In the data rows, the value 128 means zero.
Some points, one per row:
[117,142,146,105,138,107,138,105]
[97,35,160,101,56,139,79,180]
[156,129,92,127,128,102,144,56]
[153,124,115,99,178,78,177,148]
[119,89,159,156,78,180,57,153]
[170,136,79,152,163,103,143,95]
[81,61,166,110,28,176,62,147]
[68,128,187,101,108,148,113,164]
[113,160,137,138,135,138,131,122]
[141,107,130,96,149,91,150,170]
[56,110,196,125,76,193,72,165]
[65,85,184,93,61,162,90,155]
[129,140,119,123,127,114,147,84]
[132,168,116,130,145,108,154,93]
25 more points follow, each with its number after it:
[161,148,96,100,176,62,194,102] 0
[99,155,152,117,128,131,134,127] 1
[191,137,62,150,156,106,149,100] 2
[162,151,91,170,146,133,133,101] 3
[188,131,67,157,143,118,139,92] 4
[165,153,83,138,180,90,165,112] 5
[89,142,178,130,126,167,107,178] 6
[133,175,121,141,147,122,146,103] 7
[83,107,173,61,107,115,140,143] 8
[131,165,125,153,142,139,130,116] 9
[94,111,159,61,115,103,150,138] 10
[176,145,82,125,184,78,179,106] 11
[152,150,100,124,133,110,148,71] 12
[139,121,126,180,121,158,99,138] 13
[174,142,82,164,158,112,142,114] 14
[156,142,97,135,129,109,142,59] 15
[105,146,149,139,131,156,127,132] 16
[122,104,138,169,94,175,75,147] 17
[65,83,187,78,62,156,102,155] 18
[88,150,168,152,115,173,95,143] 19
[50,89,192,90,65,157,93,158] 20
[151,164,99,153,157,116,146,105] 21
[173,144,76,144,140,107,149,68] 22
[107,181,137,139,140,141,136,114] 23
[194,135,63,149,158,106,148,95] 24
Which two of these numbered points are nearest to each point below, ignoring the 2 directions in which the first points spread most? Their numbers follow each, nearest first.
[91,136,166,116,113,146,117,166] > 7 23
[164,157,85,143,156,106,154,78] > 11 5
[96,38,147,103,48,163,62,145] > 22 15
[152,150,100,111,185,55,181,120] > 0 12
[167,142,88,119,188,72,188,116] > 11 5
[148,165,104,161,150,126,142,101] > 21 9
[84,149,177,119,128,142,122,156] > 23 1
[82,110,188,142,81,197,65,161] > 9 16
[172,155,83,155,148,111,151,83] > 11 5
[172,132,104,93,186,55,188,109] > 15 12
[162,137,103,102,178,72,196,104] > 0 15
[72,105,178,64,93,123,117,144] > 8 10
[92,55,150,119,46,160,59,142] > 22 15
